(in the rows, 100 means zero)
runs of hidden systems
trace 1, z48 (11 x 22)
108,84,75,107,107,101,121,109,84,110,94,90,84,108,90,138,98,83,105,91,147,68
103,93,136,112,68,125,111,95,110,91,109,104,115,76,91,86,109,106,128,108,96,57
98,111,118,119,100,103,78,109,106,85,113,79,88,79,117,109,105,96,82,137,56,140
68,106,77,98,133,87,111,116,104,91,109,76,102,111,102,141,101,73,95,56,101,113
86,66,119,118,101,79,116,123,110,107,83,96,90,112,72,84,102,132,119,71,119,55
92,114,130,124,76,116,60,99,113,93,78,119,96,79,108,109,73,139,110,126,106,116
72,114,73,69,109,110,71,108,122,97,103,82,151,89,108,93,94,93,97,86,74,142
96,68,67,94,119,41,90,111,72,129,112,110,84,127,93,85,114,118,99,66,102,103
106,121,117,101,93,103,105,64,100,101,74,161,88,133,98,92,74,131,94,83,133,81
133,103,86,60,90,137,88,90,130,112,74,94,134,86,89,64,82,104,85,153,106,113
132,92,48,77,88,79,85,82,48,129,133,102,111,79,121,122,116,73,111,115,93,122
trace 2, z127 (11 x 22)
100,108,91,69,100,60,102,83,91,114,121,121,95,91,80,94,101,104,133,67,106,121
104,118,107,104,91,109,108,79,78,84,85,136,90,133,109,68,102,109,86,123,97,111
109,91,62,85,114,115,78,123,116,112,89,88,93,101,100,71,119,87,84,125,123,100
132,118,91,70,100,74,114,83,93,118,117,84,91,83,76,101,98,81,124,98,121,107
115,122,118,111,75,115,114,81,75,72,117,101,87,108,91,97,101,97,97,145,96,105
98,80,92,105,110,125,106,131,120,81,106,84,73,88,88,106,118,79,84,137,100,108
115,95,115,102,113,80,138,106,102,113,92,67,83,77,92,128,103,74,118,96,99,98
93,114,137,140,79,109,112,100,79,83,100,80,101,92,110,131,92,100,118,108,96,83
57,88,118,126,100,123,88,134,131,74,104,93,99,79,97,121,102,105,108,93,92,102
68,87,121,110,120,71,109,118,112,108,74,94,105,89,109,115,94,105,116,58,72,122
68,106,107,127,97,87,89,101,70,108,65,111,125,118,137,106,94,117,119,61,99,96
trace 3, z402 (11 x 22)
89,75,68,91,83,124,82,96,90,100,99,113,151,107,105,118,82,115,79,111,84,112
110,77,65,86,113,102,85,93,106,122,119,141,96,97,121,102,122,88,84,72,104,78
129,110,98,81,120,90,135,73,106,114,96,95,103,127,95,112,86,83,75,74,113,68
132,85,76,98,90,128,114,99,90,99,90,72,114,114,90,122,83,93,65,149,110,91
127,75,88,85,79,135,107,87,107,98,132,124,105,62,100,113,116,77,96,134,82,91
113,98,123,111,105,103,130,80,99,98,124,96,116,95,131,102,120,70,82,79,51,68
104,100,120,140,119,117,114,119,113,90,97,55,82,102,119,136,101,79,73,105,103,65
116,75,134,114,81,116,111,116,136,99,102,70,93,58,67,129,83,116,113,129,107,71
98,71,144,137,65,96,89,90,90,96,116,116,113,78,108,118,88,142,106,111,49,91
57,103,123,138,110,109,62,107,126,94,106,122,109,93,142,141,89,116,89,51,76,93
86,78,106,113,127,69,71,125,141,131,83,74,106,103,91,123,73,138,97,43,124,69
trace 4, z402 (11 x 22)
105,108,70,111,116,103,91,107,90,96,105,82,79,131,102,138,88,91,61,111,127,101
115,75,85,59,91,126,124,99,131,101,104,106,116,77,55,101,90,94,109,115,113,93
129,76,98,109,86,90,114,78,57,114,102,123,107,110,128,86,119,99,84,122,60,93
96,139,99,105,114,136,100,87,115,83,114,107,95,90,135,137,107,54,84,88,103,95
119,82,106,93,112,97,115,120,130,113,108,32,122,89,76,82,106,90,100,98,99,60
120,72,121,139,78,93,123,101,67,86,119,106,51,102,85,133,99,116,92,143,96,92
76,109,138,101,81,149,108,90,139,76,88,127,135,62,111,116,83,97,112,95,69,105
97,83,109,135,110,67,54,120,95,133,101,64,113,88,145,90,117,113,95,78,69,82
79,115,116,126,107,83,97,104,113,84,130,102,53,106,74,163,80,114,109,63,144,80
87,66,119,90,85,109,104,109,135,101,57,99,144,115,56,79,58,162,94,101,96,88
109,73,74,116,94,79,45,93,64,132,89,157,81,94,141,126,90,133,81,120,88,142
trace 5, z286 (11 x 22)
93,105,106,111,100,107,117,98,84,96,82,102,107,107,121,83,118,84,108,97,93,93
109,109,110,119,106,97,88,114,106,101,93,85,69,98,103,103,102,104,97,120,114,101
88,125,107,93,102,101,116,93,101,87,103,96,100,89,91,121,95,81,122,85,107,115
86,82,102,114,95,90,109,119,80,96,80,94,100,102,103,87,113,104,114,110,85,119
88,107,97,114,108,105,78,107,106,99,92,125,71,96,117,118,102,101,99,97,116,111
86,132,101,89,109,89,102,96,98,98,82,91,110,112,103,77,104,91,120,76,108,112
97,89,84,107,93,82,86,114,76,101,96,88,83,108,85,102,95,122,106,124,115,121
84,107,78,82,98,120,99,93,104,89,103,141,96,95,100,105,109,84,111,93,115,115
113,102,91,90,108,79,99,99,84,116,81,98,98,111,113,52,118,95,101,110,93,115
122,112,76,102,99,98,86,93,81,107,112,101,76,106,103,127,94,92,91,118,134,101
101,113,94,79,90,119,131,92,91,86,103,100,113,100,86,74,118,69,124,103,114,90
trace 6, z286 (11 x 22)
102,74,101,94,103,91,107,97,108,112,100,118,102,90,101,100,104,104,100,88,81,97
110,100,106,112,100,101,89,89,102,112,91,106,111,108,119,106,88,111,84,93,94,82
98,110,104,102,97,110,90,100,118,91,110,78,116,104,90,98,93,106,95,97,106,79
98,86,105,95,94,94,104,104,111,92,121,95,104,93,72,103,95,112,101,101,87,101
97,77,97,99,103,100,105,95,104,102,100,120,109,101,105,114,95,104,86,92,80,102
103,94,101,106,107,103,85,100,112,114,89,100,118,104,116,92,99,105,89,88,97,81
106,108,108,101,93,95,86,93,110,100,116,87,107,104,86,101,87,116,98,95,108,81
94,91,100,92,93,105,110,96,109,84,118,101,115,104,76,108,90,108,94,99,88,101
101,72,92,95,104,100,99,106,113,109,100,111,109,94,101,99,101,105,86,98,80,100
111,97,102,103,102,97,86,89,109,116,102,109,109,99,115,106,94,105,90,83,100,79
106,106,108,103,95,102,98,90,105,94,110,83,118,113,89,95,89,111,92,96,101,75
trace 7, z311 (11 x 22)
65,107,97,129,91,91,87,108,56,93,90,117,98,100,137,111,115,99,126,86,90,122
76,122,107,105,110,108,79,106,124,91,100,119,90,116,105,52,122,105,110,70,124,74
105,102,87,81,118,59,85,108,108,120,78,87,86,122,70,76,82,132,98,94,128,121
73,98,62,80,100,111,106,103,79,93,67,122,120,111,98,124,82,94,103,101,108,148
105,101,81,81,91,121,101,84,86,101,94,152,104,100,122,48,136,81,105,113,93,104
142,143,94,84,118,75,106,69,89,110,115,107,57,123,102,81,111,80,84,104,127,103
113,110,81,75,112,121,147,104,107,82,87,56,104,117,61,111,87,69,86,122,127,105
128,63,89,97,65,135,120,105,78,95,94,111,91,76,84,104,108,95,102,177,98,109
118,135,135,111,88,121,105,76,110,73,139,121,57,61,116,126,113,67,103,127,78,118
106,122,136,123,113,92,120,123,116,80,125,20,84,89,97,81,128,68,105,111,77,85
90,72,109,149,83,95,90,147,87,94,102,45,68,88,75,137,97,120,123,126,138,76
trace 8, z591 (11 x 22)
99,78,101,100,88,105,91,112,108,101,95,110,94,85,83,96,97,120,110,123,100,110
92,109,93,96,106,104,87,93,103,104,87,125,100,93,125,117,97,93,98,92,93,126
94,110,96,100,110,84,99,100,91,102,97,85,114,121,110,72,112,97,100,81,92,95
116,93,89,102,100,85,90,106,95,107,113,91,77,112,78,99,97,113,94,110,129,86
102,104,95,75,90,124,111,89,114,90,94,123,104,91,82,104,89,95,107,114,110,114
104,91,94,100,91,91,100,95,76,109,92,102,117,91,122,95,108,94,106,112,70,123
105,116,92,115,108,91,95,92,80,102,116,100,84,116,125,106,116,82,93,87,110,83
114,107,116,91,99,105,122,97,118,89,113,83,93,105,67,76,105,96,102,106,110,76
111,83,100,102,89,102,107,109,98,102,96,87,90,74,82,133,86,103,108,135,97,121
72,110,104,111,95,122,103,98,91,87,91,121,113,84,130,117,112,80,121,83,90,108
101,104,127,125,110,77,90,105,103,102,110,84,89,106,116,69,121,107,97,88,75,82
trace 9, z311 (11 x 22)
97,90,121,88,97,126,145,101,127,81,89,125,82,92,67,77,112,91,114,107,111,81
136,110,122,113,103,90,87,97,99,110,76,83,73,96,113,97,86,112,79,152,89,125
81,131,87,96,95,126,89,107,104,79,123,65,115,71,108,138,103,59,118,103,104,122
92,74,117,116,76,94,119,118,83,83,121,93,90,96,74,58,138,106,132,112,91,75
93,109,126,138,116,85,85,112,115,92,91,113,36,112,100,129,84,127,83,104,118,108
68,111,108,87,114,118,91,131,148,96,63,64,133,67,101,92,91,86,121,87,93,128
91,87,87,121,67,68,65,110,39,114,103,102,106,96,113,76,119,125,138,114,99,113
55,137,103,109,112,106,87,94,116,65,121,146,70,130,94,102,105,105,100,54,126,103
97,81,92,72,138,79,105,126,135,118,52,80,103,118,83,32,108,111,90,94,97,116
110,104,53,92,93,81,81,95,43,131,61,118,94,106,120,135,79,100,116,116,144,140
78,138,95,63,83,155,123,70,108,61,105,153,133,107,95,62,116,70,119,92,102,104
trace 10, z48 (11 x 22)
107,110,93,93,122,77,93,94,106,124,80,87,108,111,110,122,77,104,90,72,110,103
105,86,91,99,83,103,93,96,94,105,104,95,126,121,80,93,84,128,97,96,118,64
114,90,103,94,78,109,77,83,108,101,119,138,99,84,96,101,91,121,93,122,84,107
112,108,87,79,114,98,105,80,106,110,99,107,121,99,121,111,91,83,74,91,68,122
124,77,76,97,113,85,110,99,86,122,103,87,99,125,101,103,104,98,74,93,112,68
126,102,117,107,79,112,106,74,101,98,121,122,90,96,88,116,90,109,99,107,119,59
119,100,119,93,91,129,113,86,120,88,108,87,122,77,98,109,89,91,83,131,62,105
102,76,79,110,114,90,104,113,88,107,118,76,96,89,117,141,109,77,79,102,78,107
90,93,120,125,111,94,120,99,108,97,117,99,94,110,104,122,105,96,98,54,102,52
104,94,143,124,95,109,95,112,139,89,96,78,90,94,79,104,78,134,85,119,94,81
80,95,96,105,93,109,75,113,114,96,102,78,122,71,100,154,70,109,104,106,89,131
trace 11, z591 (11 x 22)
96,98,97,91,94,89,121,88,94,95,141,86,119,90,84,138,97,84,115,65,90,86
98,71,131,135,80,107,129,99,85,84,96,113,93,115,94,108,98,122,93,110,86,68
108,92,110,113,113,137,86,113,142,103,82,102,90,74,124,113,101,90,78,119,96,88
87,113,114,92,111,92,93,100,130,106,104,68,137,77,104,118,83,92,112,59,82,96
75,82,111,136,89,82,91,109,86,89,112,90,108,127,86,124,82,143,96,81,96,81
82,75,98,103,108,130,83,115,142,89,87,144,88,109,93,93,96,125,73,101,110,88
107,88,92,69,121,88,85,98,136,132,69,104,130,86,107,92,79,112,90,83,82,121
94,104,70,102,97,82,76,89,66,116,97,92,136,135,112,121,74,119,90,75,112,98
102,89,76,90,83,123,81,88,98,90,124,134,114,133,84,63,109,123,80,108,113,71
148,79,78,63,105,99,103,76,113,123,109,124,96,95,91,95,91,99,65,130,86,114
119,101,65,75,97,109,130,74,64,114,90,95,138,108,116,132,90,63,92,97,101,97
trace 12, z127 (11 x 22)
90,88,108,107,110,98,99,112,116,102,100,111,82,79,106,123,102,93,102,95,86,117
87,110,115,112,112,95,117,99,100,98,81,89,112,110,117,106,98,90,102,75,89,95
85,93,103,124,91,93,76,113,91,104,98,89,111,106,107,99,99,122,112,89,107,81
77,100,98,90,100,101,85,102,120,98,93,126,103,94,91,109,87,116,112,78,108,114
93,103,101,88,104,93,99,92,101,105,82,115,121,107,113,70,103,105,99,89,76,118
103,103,71,100,105,87,73,98,77,118,98,110,100,120,121,86,113,101,95,95,114,103
106,116,86,76,100,99,99,88,108,101,106,114,98,113,77,76,100,102,109,89,135,87
127,103,100,82,89,94,92,89,100,104,101,102,92,101,82,69,95,115,93,138,98,117
119,104,67,80,100,114,107,95,87,96,109,99,93,98,100,110,106,70,86,133,106,125
126,99,101,96,99,102,130,95,92,96,126,87,85,95,91,86,128,67,106,113,103,76
125,107,123,122,99,96,104,104,101,94,114,77,56,94,86,120,94,100,90,133,114,90

runs to name
trace 13 (2 x 22)
105,86,74,89,105,107,95,86,93,109,108,140,106,102,125,89,121,87,84,89,84,94
120,118,90,87,126,96,120,85,108,110,99,89,99,113,114,107,102,67,81,78,110,85
 | z402
trace 14 (2 x 22)
102,99,118,100,98,122,104,97,130,89,103,112,99,84,94,98,100,98,97,105,93,89
105,100,104,105,110,87,93,106,107,104,102,77,101,96,109,112,94,100,84,101,78,115
 | z127
trace 15 (2 x 22)
121,91,98,105,106,78,123,102,75,117,76,98,68,107,98,105,104,92,107,112,117,104
99,126,109,100,91,138,107,93,110,81,79,99,107,95,102,112,85,88,103,118,117,100
 | z311
trace 16 (2 x 22)
110,89,87,104,97,103,100,103,81,116,66,105,100,96,120,102,102,95,104,120,107,109
106,128,97,95,96,105,82,88,97,102,111,98,112,93,119,85,112,83,111,94,109,93
 | z591
trace 17 (2 x 22)
89,96,92,110,116,95,64,112,118,106,119,109,90,100,119,91,118,103,83,82,90,95
103,114,102,92,115,72,107,86,103,108,103,96,100,128,85,94,88,110,96,61,115,83
 | z286
trace 18 (2 x 22)
100,125,97,106,96,97,102,84,69,96,105,105,97,98,129,109,111,77,110,99,92,117
93,103,96,118,109,97,107,118,85,90,95,81,78,118,103,86,122,88,100,107,115,94
 | z286
trace 19 (2 x 22)
87,116,105,99,110,115,107,105,107,80,71,133,69,130,93,50,119,102,98,111,124,105
122,103,84,69,115,76,83,114,112,127,80,78,86,75,94,68,108,93,113,127,105,144
 | z591
trace 20 (2 x 22)
109,108,116,117,88,99,90,93,92,106,83,94,111,117,107,80,94,120,102,103,113,70
107,109,92,96,99,118,71,101,127,90,121,92,94,94,91,103,93,104,78,125,106,108
 | z591
trace 21 (2 x 22)
91,106,82,124,120,89,103,100,68,98,101,101,79,120,140,143,108,73,75,88,93,114
94,102,111,96,106,108,126,107,117,95,100,88,106,113,82,52,127,87,119,72,120,47
 | z591
trace 22 (2 x 22)
124,76,78,88,93,123,90,104,106,117,85,91,118,78,104,114,88,96,89,138,103,103
97,113,91,93,85,110,94,76,84,100,125,112,136,86,123,121,100,81,111,77,87,92
 | z591
trace 23 (2 x 22)
95,90,93,89,117,113,108,112,133,99,104,96,98,87,88,113,104,86,95,87,106,90
108,91,120,116,95,77,106,105,93,116,92,83,99,89,99,111,94,113,118,93,96,87
 | z48
trace 24 (2 x 22)
120,95,93,84,93,107,64,97,127,115,102,108,113,83,103,74,96,116,88,123,90,110
100,101,87,96,110,69,103,89,79,103,134,106,92,100,107,126,106,88,95,76,79,120
 | z402
trace 25 (2 x 22)
89,108,104,100,115,73,73,99,113,100,108,104,93,116,96,105,80,129,80,82,83,130
69,79,68,89,112,86,99,117,96,107,80,106,109,108,88,125,86,112,109,72,114,124
 | z402
trace 26 (2 x 22)
109,96,107,85,99,107,111,83,123,96,126,90,130,91,86,121,82,101,85,89,75,91
103,59,104,108,97,97,106,106,106,109,112,88,124,95,99,106,101,111,84,93,68,74
 | z286
trace 27 (2 x 22)
93,121,96,102,102,95,75,103,105,92,104,82,95,104,91,122,76,113,95,106,114,122
81,86,94,87,90,109,123,105,95,84,104,101,124,99,77,92,105,97,116,98,87,110
 | z127
trace 28 (2 x 22)
99,128,109,119,95,98,111,88,73,87,119,79,101,98,125,120,112,70,108,92,88,98
86,91,112,114,111,108,125,121,112,70,118,76,82,115,77,91,118,91,87,102,94,83
 | z48
trace 29 (2 x 22)
92,108,90,89,88,116,114,93,95,84,115,109,101,100,77,110,101,90,118,97,125,93
111,92,124,102,96,101,105,102,115,94,101,106,82,88,92,74,111,108,101,126,79,106
 | z127
trace 30 (2 x 22)
103,99,80,71,100,100,114,89,97,100,100,115,108,110,79,86,99,95,103,96,110,106
122,84,93,96,93,97,108,91,80,117,83,122,88,100,107,83,111,98,104,120,103,100
 | z48
trace 31 (2 x 22)
97,108,83,105,119,88,131,91,72,88,97,108,67,142,99,137,93,85,73,95,113,116
101,82,94,87,91,123,125,115,101,103,69,97,114,95,87,49,127,86,127,111,120,71
 | z591
trace 32 (2 x 22)
117,112,92,91,94,95,142,84,56,115,61,97,112,108,112,104,99,72,129,100,122,94
108,102,108,127,72,132,89,114,80,88,89,93,81,85,108,88,118,99,115,162,116,98
 | z286
trace 33 (2 x 22)
85,96,112,114,94,111,102,108,106,73,121,121,72,108,82,92,116,107,100,108,104,92
103,108,108,81,123,93,116,98,124,101,78,104,89,100,96,96,91,93,89,95,89,129
 | z286
trace 34 (2 x 22)
118,124,93,83,88,91,99,75,80,109,96,109,100,85,104,125,81,92,115,111,106,134
84,116,92,108,89,109,110,94,64,78,109,100,113,118,117,81,123,79,105,106,86,106
 | z591
trace 35 (2 x 22)
108,106,123,111,74,102,77,86,100,92,126,111,102,77,103,109,93,118,106,117,76,106
67,98,111,115,109,97,87,109,112,85,117,100,117,100,114,112,103,104,95,63,70,103
 | z402
trace 36 (2 x 22)
96,106,81,98,111,85,65,103,104,102,137,75,108,100,100,125,89,105,81,89,90,116
87,78,99,94,106,77,119,93,103,99,113,116,107,122,71,114,86,122,94,59,95,87
 | z48
trace 37 (2 x 22)
108,129,103,82,105,114,100,82,117,97,93,99,112,103,102,108,81,92,91,97,108,105
104,90,89,97,90,93,97,111,86,101,109,68,121,93,88,90,106,97,109,115,91,103
 | z286
trace 38 (2 x 22)
94,85,84,73,107,107,89,129,138,106,105,71,113,66,73,74,115,92,122,106,104,107
92,104,105,118,92,50,94,96,50,111,104,108,83,97,116,114,105,110,131,87,89,125
 | z48
